Here are some rows, each followed by its group. Groups can overlap.
tensor([ 2.43, -0.57,  0.53, -1.89, -0.63, -0.29,  1.75, -0.40,  0.74,  0.79, -0.48,  0.49, -1.28,
         1.03,  1.37,  0.06,  0.30,  0.31, -1.30, -0.61, -0.18, -0.56,  0.22, -1.11]) p
tensor([-0.29,  0.93, -0.42, -1.62, -0.71, -0.19,  1.33,  0.21,  1.54,  1.05,  0.68, -2.03, -1.36,
         0.83,  1.53,  1.69, -0.60, -0.46, -0.48, -1.02, -0.58, -0.97,  0.88,  0.63]) z
tensor([-1.02, -0.95,  0.99, -0.32,  1.43,  0.76, -1.74, -0.24, -0.24,  0.75, -0.29, -0.38,  0.51,
         0.36,  0.60,  1.06,  0.09,  0.55, -0.60,  0.42, -0.06, -1.34, -0.51, -0.27]) l
tensor([-0.95,  0.53, -0.82,  1.80, -0.38, -0.41, -0.91, -0.11, -2.82, -0.31,  1.09, -1.70, -1.20,
         0.78, -0.29, -0.31,  1.25,  0.96,  0.69,  0.48,  0.68,  0.16,  0.77, -1.07]) y
tensor([ 2.15, -1.83, -0.97, -0.70, -0.11, -0.16,  0.06,  0.58,  1.93, -0.16, -0.54, -1.72, -0.70,
        -0.28, -0.22,  0.53, -0.46, -0.57,  0.27, -0.83,  1.04,  1.62, -0.35,  0.77]) g
tensor([ 1.30, -1.13,  1.34, -1.25, -0.21, -0.64,  0.87, -0.73,  0.95,  1.19, -0.30,  0.66, -1.36,
         1.12,  1.26,  0.87,  0.26,  0.44, -1.21, -0.45,  0.00, -1.10,  0.23, -1.34]) p
tensor([-0.14, -0.88, -1.73,  0.12,  0.29,  0.08,  1.08, -0.75,  0.38,  0.68,  0.42,  1.19,  0.64,
        -0.20,  0.26, -0.93,  0.48,  1.58, -1.01, -0.05,  0.91, -1.20,  0.47, -1.69]) w
tensor([-0.43,  0.97,  0.03,  0.14,  0.17, -0.35, -0.97,  1.28, -1.02, -0.73,  0.15,  0.53,  0.95,
        -0.42, -0.01, -1.06,  0.59, -0.95,  0.43, -0.74,  0.74,  0.56, -0.53, -0.01]) h
tensor([-1.41,  0.26, -1.56,  1.40,  0.34, -0.63, -1.21, -0.23, -0.67, -0.79,  0.61,  0.10, -0.70,
         0.44, -1.67, -1.19,  1.12,  0.57,  1.03,  0.93,  0.14,  0.04,  0.64,  0.55]) j
tensor([-0.15,  1.26, -0.88,  1.04, -0.57,  0.54, -0.51, -0.50, -1.12, -0.81, -0.93,  0.61,  0.31,
        -0.31,  0.10,  1.69,  0.24,  1.39,  0.83,  1.53,  0.15, -1.01, -0.69, -0.75]) l
tensor([ 1.37,  0.30,  1.14, -0.51,  0.11, -1.14, -0.38,  0.86, -0.15, -0.01,  0.71, -0.08, -0.70,
        -0.98,  1.43,  0.73, -0.30, -0.47, -0.77, -0.47, -0.16, -0.32, -0.45,  1.30]) w
tensor([-0.08,  1.10, -1.38,  0.53, -1.16,  0.77, -0.90,  0.45, -0.92, -0.90, -0.17,  0.25,  0.57,
        -0.01, -0.61,  0.65,  0.63, -0.64,  0.65,  0.16, -0.06, -0.04, -0.82,  2.44]) l
tensor([-1.22, -1.62,  0.08,  0.07,  0.44, -0.21, -0.18, -0.62, -0.12,  0.91,  0.93, -0.18,  0.97,
         0.31,  0.92,  1.52, -0.61,  2.04, -1.56,  0.31, -0.97, -0.91,  1.09, -0.86]) w
tensor([-0.63,  1.57, -1.15,  1.21, -0.85,  0.55, -0.84, -0.66, -1.14, -1.06, -1.51,  0.48, -0.40,
        -0.04,  0.13,  1.77,  0.60,  0.93,  0.80,  1.68, -0.09, -0.19, -0.26,  0.22]) l
tensor([ 1.11,  0.37,  0.79, -0.25,  0.12, -1.30,  1.02,  0.23, -0.72,  1.21, -0.22,  0.35,  0.26,
        -0.01,  0.34, -0.49, -0.64, -1.19, -1.72,  1.84, -0.07,  0.12, -0.17,  0.05]) z
tensor([ 1.06,  0.40,  1.18, -0.95,  0.62, -0.32,  0.17,  0.65, -0.41, -0.01,  0.27,  0.55, -1.52,
        -0.68,  1.49, -0.43, -0.21,  0.32, -1.23, -0.71,  0.28, -0.92,  0.75, -0.23]) w
tensor([ 0.12, -0.04, -1.03,  0.46, -1.08, -0.05, -0.90,  1.03, -0.70, -0.51, -0.02,  0.46,  1.34,
         0.02, -1.09,  0.35,  0.56, -0.61,  0.83,  0.14,  0.07, -0.27, -0.66,  1.89]) l
tensor([-0.16,  0.48, -1.76,  1.44,  0.14, -0.34, -0.69,  0.01, -0.90, -1.06,  0.47, -0.71, -0.63,
         1.93, -0.69, -0.73,  0.25, -0.14,  1.43, -0.40,  0.99, -0.81,  0.58,  0.22]) j
tensor([ 1.43, -0.22,  1.50, -0.51,  0.24, -0.82, -0.15,  0.74, -0.57, -0.42,  0.33, -0.44, -3.06,
        -0.05,  2.87,  1.06, -0.60,  0.55, -1.23, -0.37,  0.57,  0.22, -0.87,  0.39]) w
tensor([-0.08,  0.89,  0.73, -0.16,  0.41,  0.13,  0.13,  0.40,  0.50, -0.22, -0.70,  0.43,  1.71,
        -1.29, -0.35, -0.37, -0.14, -0.56,  0.02, -0.18, -1.07,  0.28, -0.27,  0.85]) h
tensor([ 0.49,  0.12, -1.03,  0.55, -1.05,  0.53, -0.76,  0.72, -0.65, -0.69,  0.57,  0.24,  1.22,
        -0.12, -1.20,  0.39,  0.25, -0.58,  0.95,  0.17,  0.12, -1.04,  0.20,  0.53]) l
tensor([ 1.76, -2.06, -1.26, -1.61, -0.57, -0.82,  0.21, -0.13,  1.87,  0.06,  0.13, -1.97,  0.58,
         1.26,  0.28,  0.45, -0.48, -0.38,  0.87, -1.04,  0.53,  0.62,  0.42,  0.99]) y
tensor([-0.26,  1.45, -0.02,  0.06, -0.31,  0.34, -1.12,  1.53, -0.87, -0.50,  0.07, -0.57,  0.26,
         0.03,  0.16, -1.94, -0.22, -1.00,  0.61, -0.03,  1.38,  0.92, -1.28,  0.17]) h
tensor([-0.70, -1.08, -0.43,  0.69,  0.15,  0.02, -1.69, -1.33,  1.62, -0.88, -0.32, -0.08, -1.21,
         0.30, -2.05, -0.14, -0.06,  0.92,  0.82,  0.56,  1.48,  1.93, -0.45,  0.73]) p
tensor([-1.48, -1.61,  0.08, -0.06,  0.10,  0.25,  0.86, -0.86, -0.26,  1.15,  0.24,  1.18,  1.14,
         0.17,  0.10,  0.90, -0.38,  2.05, -2.08,  0.53, -0.30, -0.73,  0.57, -0.47]) h
tensor([ 0.10, -0.01, -0.96,  0.62,  0.29, -0.02,  0.11,  0.32,  0.30, -0.62, -0.97,  0.92, -0.78,
         1.67, -0.77, -1.40, -0.46, -0.70,  1.40, -1.19, -0.33,  0.54,  0.83,  0.41]) j
tensor([ 1.69,  0.17, -0.73, -1.93, -0.13, -0.38,  1.84,  0.31, -0.99,  0.73, -0.40, -0.96,  1.48,
        -0.41,  0.83, -1.38,  0.47,  1.40, -0.75,  0.21, -0.82, -0.13,  0.46, -0.24]) y
tensor([-0.10, -0.34, -1.08,  1.24,  0.41, -0.17, -1.12, -0.38,  0.48, -0.68, -0.25, -0.27, -0.73,
         1.59, -0.93, -0.54,  0.35, -0.94,  1.75, -0.28,  0.28, -0.84,  0.61,  0.89]) p
tensor([ 0.40, -0.22, -0.31,  0.13, -0.06,  0.00,  0.09, -0.03,  0.76, -0.29,  0.65,  0.40, -1.14,
        -1.67, -1.17, -0.88,  0.85,  0.15,  0.51, -0.58,  0.88, -0.22,  1.13, -0.73]) l
tensor([-1.40, -1.17,  0.46, -0.15, -0.18,  0.29,  0.95, -0.89,  0.00,  0.70,  1.04,  1.19,  0.72,
        -0.19, -0.65,  1.57, -0.28,  1.92, -1.60,  0.15, -0.21, -0.95,  0.01, -0.02]) h
tensor([ 0.47,  0.58,  1.03, -0.26,  0.66, -0.79,  0.82,  0.57,  0.28,  0.94, -0.59, -0.02,  0.99,
        -0.95, -0.20,  0.12, -0.42, -0.79, -0.50,  0.44, -0.85, -0.49, -0.18,  0.51]) g
tensor([ 1.63,  0.19,  1.01, -1.00,  0.87, -0.17, -0.26,  0.66, -1.33, -0.48,  0.14, -0.40, -2.90,
         0.12,  2.17,  0.82, -0.50,  0.32, -1.63, -0.81,  0.47,  0.93, -0.26,  0.08]) h
tensor([ 0.55,  0.53, -1.05,  0.47, -1.06, -0.05, -0.96,  0.80, -0.69, -0.97, -0.01,  0.63,  1.11,
        -0.16, -1.22,  0.38,  0.14, -0.61,  0.96,  0.08,  0.12, -0.31,  0.07,  1.82]) l
tensor([ 0.00, -1.16, -1.23,  1.02, -0.14, -0.11, -1.41, -1.80,  0.53, -1.00,  0.25,  0.05, -0.63,
         0.49, -1.28,  0.90, -0.96,  1.50,  1.18,  0.06,  1.60,  1.82, -0.46,  0.84]) p
tensor([-0.55,  1.44, -1.14,  1.37, -0.97,  0.54, -0.85, -0.27, -1.27, -0.82, -1.64,  0.78,  0.01,
         0.06, -0.01,  1.74,  0.37,  0.76,  0.89,  1.06,  0.01, -0.09, -0.63,  0.75]) l
tensor([ 0.27,  1.87, -1.42,  0.76, -1.31,  0.01, -1.25,  1.10, -0.99, -0.56, -0.76,  1.06,  0.09,
        -0.11, -0.13,  1.14, -0.42, -0.46,  0.43,  0.23, -0.46,  0.25,  0.16,  1.69]) l
tensor([-1.70,  0.57, -0.27,  1.33, -0.09, -0.59, -1.09, -0.14, -2.21, -0.31,  0.94, -0.77, -0.85,
         0.40, -1.13, -0.36,  1.39,  1.24,  0.77,  0.88,  0.09,  0.63,  0.46, -1.33]) j
tensor([-1.29,  0.05, -0.19,  0.12,  0.41,  0.26,  1.56,  0.09, -0.66,  0.94, -0.29,  2.20,  0.65,
        -0.01, -0.13, -1.96, -0.76,  0.84, -1.62,  0.39,  0.85, -0.13, -0.41, -0.10]) w
tensor([ 0.48, -0.68, -0.84,  0.50, -0.11,  0.77,  0.84, -0.36,  0.07, -0.20, -0.70,  1.83, -0.94,
         1.61, -0.72, -1.46, -0.88, -0.75,  1.43, -0.94, -0.46,  0.41,  0.61,  0.03]) j
tensor([ 0.00,  0.48, -0.87,  1.28,  0.32,  0.31, -1.15, -0.31,  0.33, -0.57, -0.14, -0.16, -0.87,
         1.20, -1.15, -0.74,  0.48, -1.12,  1.78, -0.53,  0.04, -0.65,  0.22,  0.70]) p
tensor([ 1.16, -1.30,  0.95, -1.24,  0.03, -1.34,  0.80,  0.99, -0.05,  1.34, -0.24,  0.13, -0.20,
        -0.36,  1.12,  0.01,  0.33,  0.93, -1.22, -0.02, -0.41,  0.66, -0.25, -1.94]) j
tensor([-1.64, -1.03,  0.10, -0.05,  0.00,  0.74,  0.79, -1.03, -0.41,  1.02,  0.37,  1.25,  0.67,
         0.16, -0.16,  1.18, -0.36,  2.01, -1.81,  0.31, -0.24, -1.01,  0.03,  0.44]) h
tensor([-0.73,  1.70,  1.10,  0.80, -0.03,  0.23, -0.10,  0.20, -1.65, -0.10,  0.71, -0.44, -0.01,
        -0.47, -0.34, -0.72,  1.03,  0.40,  0.27,  0.14, -0.75, -0.83, -0.10, -0.75]) g
tensor([ 0.71, -0.57,  1.13, -0.62, -0.40,  0.36,  1.81, -0.26,  1.84, -0.82, -0.67, -0.90, -0.37,
        -0.60, -0.97, -0.17, -0.43, -0.65,  1.22, -0.24, -0.04,  0.34, -0.47,  1.64]) z
tensor([ 1.13, -1.54,  1.57, -1.18, -0.49, -0.99, -0.24, -0.69,  0.92,  1.15, -0.27,  1.42, -1.42,
         0.71,  0.68,  0.91,  0.44,  0.50, -1.10, -0.59, -0.24,  0.52,  0.76, -2.11]) p
tensor([-0.55,  0.33,  1.41, -0.55, -0.24, -0.09, -0.31, -0.73,  0.36,  0.18,  0.76,  1.44,  0.83,
        -0.52,  0.78, -0.56,  0.62, -1.67,  0.05, -0.72, -0.50,  1.13, -0.04, -1.92]) l
tensor([-0.68, -0.34,  0.24,  0.15,  1.37,  0.44, -1.21, -0.71, -0.16,  0.96, -0.54,  0.13,  1.26,
         0.37,  1.17,  0.51, -0.53,  1.11, -0.93,  0.15, -0.56, -1.22,  0.22, -0.56]) l
tensor([-0.07,  0.94, -0.88,  0.61,  0.33, -0.14, -0.31, -0.16, -0.51, -0.69, -1.28,  0.30,  0.67,
        -0.41,  0.71,  1.05,  0.53,  0.31,  0.98,  1.60,  0.11, -0.71, -1.18, -0.72]) w
tensor([-0.62,  1.61, -1.30,  1.26, -1.08,  1.02, -0.95,  0.40, -1.36, -0.81, -0.83,  0.52, -0.18,
        -0.02, -0.31,  1.37,  0.69,  0.35,  0.80,  0.85, -0.15, -0.59, -0.33,  0.05]) l
tensor([ 0.02,  0.18,  0.31, -1.89, -0.83, -0.02,  1.44,  0.89,  1.76,  0.50, -0.01, -1.02, -1.35,
         0.44,  0.88,  1.31,  0.21, -0.04, -0.32, -1.18, -1.40, -0.62,  0.63,  0.31]) z
tensor([ 1.00, -1.02, -0.58, -1.24,  0.10, -0.18,  1.38,  0.49, -1.47,  0.99, -0.04, -0.57,  1.18,
        -0.86,  2.02, -0.94,  0.45,  0.82, -0.65,  0.49, -1.23, -0.30,  0.72, -0.86]) y
tensor([ 0.29,  0.55, -0.40,  1.21,  0.33,  0.07, -0.15,  0.19,  0.37, -0.49, -0.36,  0.94, -0.41,
         0.58, -0.98, -1.27,  0.13, -1.30,  1.35, -0.80, -0.44, -0.43,  0.68, -0.23]) p
tensor([-0.15,  1.77, -1.32,  0.74, -1.13, -0.06, -1.05,  0.61, -0.90, -0.64, -0.47,  1.26, -0.37,
        -0.22,  0.04,  1.68,  0.26, -0.27,  0.34,  0.16, -0.36, -0.37, -0.36,  2.34]) w
tensor([-0.25, -0.79, -1.19,  0.88, -0.21,  0.33, -1.22, -1.71,  0.49, -0.98,  0.05, -0.06, -0.84,
         0.70, -1.11,  0.46, -0.91,  1.45,  1.24,  0.19,  1.52,  1.78, -1.15,  1.42]) p
tensor([-0.18, -1.28,  0.45, -0.59,  0.07, -0.80, -1.23, -1.22,  1.54, -0.62, -0.48,  0.48, -0.33,
         0.01, -1.53,  0.41,  1.21,  1.11,  0.45, -0.10,  1.14,  0.95,  0.36, -0.66]) p
tensor([-0.03, -1.10,  0.10,  0.24,  0.14, -0.35, -1.82, -1.28,  1.85, -1.19,  0.00,  0.35, -0.23,
         0.03, -2.00, -0.03,  0.02,  1.36,  0.67,  0.56,  1.31,  0.90, -0.32,  0.32]) p
tensor([-1.05,  0.07,  1.15,  1.16,  0.73, -0.64, -0.82,  0.17,  0.19, -0.04,  0.65, -0.58,  0.35,
        -0.72, -1.46, -0.82,  0.49, -0.13,  0.35, -0.07, -0.66,  1.53,  0.20, -1.64]) y
tensor([ 0.22, -2.25, -0.43, -1.13,  0.51, -0.33,  1.19,  0.28, -1.81,  0.34,  0.38, -0.56,  1.12,
        -1.05,  2.38, -1.17,  0.50,  0.76, -0.49,  0.55, -1.14,  0.55,  0.55,  0.21]) y
tensor([-0.51,  0.49,  1.67, -0.64, -0.13,  0.01,  0.10, -0.26,  0.10, -0.16,  1.48,  0.36,  0.29,
        -0.51,  1.07, -1.08,  0.51, -2.01, -0.17, -0.59, -0.04,  0.22,  0.33, -1.53]) w
tensor([-0.28, -0.53, -1.29,  0.95,  0.29, -0.03, -1.55,  0.02,  0.40, -0.67, -0.30,  0.00, -0.83,
         1.27, -1.34, -0.63,  0.32, -1.00,  1.87, -0.31,  0.18, -0.21,  0.83,  1.20]) p
tensor([ 1.85, -0.44, -0.08,  0.12,  0.27,  0.11, -0.79,  0.94, -0.18,  0.36,  0.19, -0.82, -0.12,
        -1.29,  0.65,  1.70, -1.04,  0.85, -1.68,  0.44,  0.08, -0.18, -0.55,  0.59]) j
tensor([ 0.06, -0.27, -1.33,  1.16,  0.10,  0.21, -1.58, -0.28,  0.43, -0.43,  0.00,  0.00, -0.60,
         1.24, -1.21, -0.40,  0.49, -0.96,  1.83, -0.12,  0.19, -0.89,  0.39,  0.65]) p
tensor([-0.95,  0.24, -1.55,  1.62,  0.12, -0.59, -1.07, -0.29, -1.47, -0.62,  0.95, -0.79, -0.94,
         1.37, -0.77, -0.37,  1.01,  0.26,  1.11,  0.36,  0.80, -0.87,  0.55,  0.34]) j
tensor([-1.22, -1.16,  0.07,  0.40,  1.02,  0.53, -0.89, -0.42, -0.11,  1.28, -0.85, -0.08,  0.98,
         0.55,  1.44,  0.74, -0.43,  1.66, -1.33,  0.20, -0.79, -0.88,  0.57, -0.95]) w
tensor([ 0.14, -0.84, -0.94,  0.52,  0.12,  0.13,  0.59, -0.03,  0.37, -0.56, -0.44,  1.40, -0.59,
         1.88, -0.54, -1.10, -0.68, -0.47,  1.50, -0.95, -0.26, -0.53,  0.82,  0.19]) j
tensor([-0.83, -0.58, -0.48, -0.08,  0.15,  1.19,  1.46, -0.47, -0.66,  0.46,  0.13,  1.38, -0.09,
         0.36,  0.06, -1.30, -0.25,  0.96, -1.38,  0.34,  0.84, -1.61,  0.41,  0.25]) w
tensor([-0.20,  0.50,  0.87, -0.74,  0.26, -0.05, -1.03,  1.10,  0.30, -0.81, -0.31, -1.14,  0.48,
        -0.37,  0.32,  1.18,  0.36, -0.59,  0.67, -0.04,  0.62,  0.01, -1.80,  0.52]) z
tensor([ 0.92,  1.32,  1.26, -0.08,  0.43, -1.31,  0.74, -0.13, -0.36,  1.08, -0.71, -0.31,  0.92,
        -0.33, -0.06, -0.24, -0.23, -0.84, -1.04,  1.37, -0.46,  0.09, -0.40, -0.16]) g
tensor([ 1.26, -1.03,  1.18, -1.43,  0.60, -0.34, -0.10,  0.70, -1.19, -0.45,  0.46, -0.02, -3.12,
         0.16,  2.50,  0.96, -0.60,  0.51, -1.66, -0.47,  0.69,  0.57, -0.24,  0.72]) h
tensor([-0.24,  0.85,  0.02, -1.72, -1.00,  0.10,  0.77,  0.68,  1.03,  1.18,  0.56, -1.00, -1.65,
         0.61,  0.91,  1.12, -0.03,  0.30, -0.77, -1.00, -1.76, -0.60,  1.15,  0.37]) z
tensor([-0.06,  0.61,  0.03, -0.63, -0.10,  0.56, -0.38, -1.00, -0.56, -0.75, -0.76,  2.14,  1.85,
        -0.99, -0.04,  0.53,  0.21, -0.09,  0.40,  0.56, -0.36,  0.21,  0.53, -1.02]) l
Which 2 groups are nearest to each row below, nearest first, going by the distance to the centre of the group?
tensor([ 0.06,  2.92,  0.36,  0.15, -0.06,  0.07, -1.02,  0.57, -0.85, -0.43, -0.56, -0.92,  0.81,
        -0.07,  0.24, -1.32, -0.44, -0.78,  0.78, -0.19,  1.46,  0.05, -0.66,  0.27]) ~ g l
Which 2 groups are nearest to each row below, nearest first, going by the distance to the group's nearest row?
tensor([-0.90,  1.09, -0.51,  1.34,  0.29,  0.07, -0.66, -0.19,  0.85, -0.48, -0.45,  0.17,  0.53,
        -0.31, -1.94, -1.15,  0.59, -0.26,  1.00,  0.43, -0.02, -0.31, -0.08,  0.63]) ~ p j
tensor([-1.07,  0.55,  1.81, -0.58, -0.07,  0.33,  0.32, -0.27,  0.28,  0.01,  0.89,  0.73,  0.83,
        -0.61,  0.97, -1.06,  0.08, -1.99, -0.17, -0.64, -0.42,  1.10,  0.02, -1.68]) ~ w l
tensor([-0.13,  0.05,  1.40,  1.57, -0.10,  0.66,  0.19,  0.14, -0.48, -0.73,  0.12,  0.79, -0.45,
        -1.21, -0.72, -0.51,  0.20, -1.09,  0.35,  0.05, -0.67, -0.51,  0.44,  0.79]) ~ p h
Which 3 groups are nearest to each row below, nearest first, going by the distance to the centre of the group?
tensor([ 1.63, -0.48,  0.56, -1.14, -0.06, -0.21,  0.61,  0.06, -0.50,  1.14, -0.13, -0.09,  0.54,
         0.13,  0.33, -0.31, -0.49, -1.88, -1.50,  1.36,  0.16, -0.77,  0.99,  0.19]) ~ g w z
tensor([-0.72,  1.79, -1.83,  1.17, -0.91,  0.58, -0.98, -0.57, -1.11, -0.61, -1.15,  0.33, -0.51,
        -0.12,  0.59,  1.86,  0.81,  0.83,  0.58,  2.02, -0.19,  0.09, -0.46, -1.05]) ~ l j w
tensor([-0.08,  0.28,  0.84,  0.01,  0.66, -0.40,  0.29,  0.59,  0.82, -0.15, -0.05, -0.35,  1.78,
        -1.15, -0.07, -0.54, -0.27, -0.90,  0.04, -0.27, -0.89,  1.16, -0.90,  0.05]) ~ g h y
Which 2 groups are nearest to each row below, nearest first, going by the average distance to the group's rows?
tensor([ 0.04, -0.03,  0.59,  1.70, -0.08,  0.42,  0.45, -0.23, -0.30, -1.17,  0.51,  1.23, -1.26,
        -0.20, -0.88, -1.02,  0.02, -1.31,  0.95, -0.67, -0.56,  0.03,  1.18, -0.02]) ~ j p
tensor([-0.19,  0.85,  0.49, -0.62,  0.41,  0.13, -0.74,  1.76, -0.50, -0.46,  0.41, -0.17, -0.16,
        -0.24,  0.55, -1.03, -0.18, -0.59, -0.24, -0.53,  0.39, -0.10, -1.07,  1.29]) ~ g h
tensor([ 0.06,  2.13, -0.02, -0.09,  0.38,  0.20, -0.82,  0.83, -1.08, -0.64, -0.13, -0.20,  1.07,
        -0.56,  0.08, -0.34,  0.00, -1.01,  0.16, -0.92,  0.49,  0.01, -0.27,  1.07]) ~ l g
Which 3 groups are nearest to each row below, nearest first, going by the average distance to the group's rows?
tensor([ 0.93,  2.25, -0.93, -1.55, -0.38, -0.17,  1.48,  0.55, -0.76,  0.20, -0.06, -0.76,  1.53,
        -0.74,  0.43, -1.71,  0.25,  0.53, -0.84, -0.17, -0.84,  0.73,  0.24,  0.31]) ~ g y z
tensor([-1.23, -0.59,  0.46, -0.36, -0.32,  0.57,  1.12, -1.09, -0.33,  0.72,  1.00,  1.54,  0.79,
        -0.12, -0.82,  1.07, -0.55,  1.88, -1.65,  0.29, -0.07, -0.68,  0.08, -0.36]) ~ h w l
tensor([ 1.90,  0.34, -0.32, -1.88, -0.69, -0.66,  2.13,  0.47,  0.10,  0.32,  0.21,  0.30,  1.11,
        -0.33,  0.86, -0.97,  0.20,  0.04, -1.01, -0.77, -0.52,  0.33, -0.40,  0.48]) ~ g z y
tensor([-2.93,  0.62,  0.45,  0.93,  0.45,  0.01,  1.36,  0.02,  0.73,  0.58, -0.66,  0.01,  0.10,
        -0.48,  0.06, -1.28,  0.43,  0.11, -0.76,  1.18,  0.50, -0.74, -0.50,  0.18]) ~ g w h
tensor([-0.21,  0.90, -0.90,  0.30,  0.10, -0.34, -0.63, -0.73, -0.56, -0.14, -0.99,  0.66,  0.76,
        -0.76,  0.35,  1.35,  1.24,  0.12,  0.60,  1.72, -0.27,  0.36, -0.91, -1.65]) ~ l g w
tensor([ 2.18, -0.96,  0.70, -1.27, -0.42,  0.35,  1.62, -0.58,  0.86,  0.82, -0.43,  0.54, -1.12,
         1.07,  1.45,  0.35, -0.07, -0.23, -1.11, -0.75, -0.13, -1.01,  0.00, -0.99]) ~ z w g
tensor([ 0.50, -1.87, -0.88, -1.79, -0.81, -0.08,  0.83, -0.03,  2.00,  0.76,  0.40, -2.86,  0.03,
         0.92,  1.19,  2.07, -1.03, -0.97,  0.29, -1.10,  0.40,  0.75,  0.24,  1.05]) ~ z g y
tensor([-1.31,  0.56, -2.08,  1.22,  0.27, -0.30, -1.01,  0.04, -0.70, -0.75,  0.51, -0.31, -0.88,
         0.72, -1.60, -0.70,  1.07,  0.34,  1.12,  1.08,  0.24, -0.45,  0.27,  0.87]) ~ j l p
tensor([-0.38, -0.48,  0.95,  0.44,  0.28,  0.35,  1.17, -0.08,  1.52, -1.10, -0.51, -0.08, -0.22,
        -0.69, -1.17, -0.71, -0.35, -0.74,  0.95, -0.25,  0.13, -0.26,  0.12,  1.66]) ~ g z p
tensor([ 1.75, -1.55, -0.08, -2.21, -0.71, -0.72,  1.54,  0.07,  2.11,  0.06,  0.37, -2.04, -0.50,
         0.32,  0.51,  1.12, -0.99, -0.43,  0.70, -0.86,  0.25,  1.12,  0.01,  0.34]) ~ z g y
tensor([-0.10,  1.12,  0.45,  0.02, -0.17,  0.16, -1.16,  1.26, -0.66, -0.58,  0.54, -0.86,  0.76,
        -0.09,  0.15, -1.44, -0.06, -0.89,  0.58, -0.11,  1.16,  0.20, -1.53,  0.63]) ~ g l h
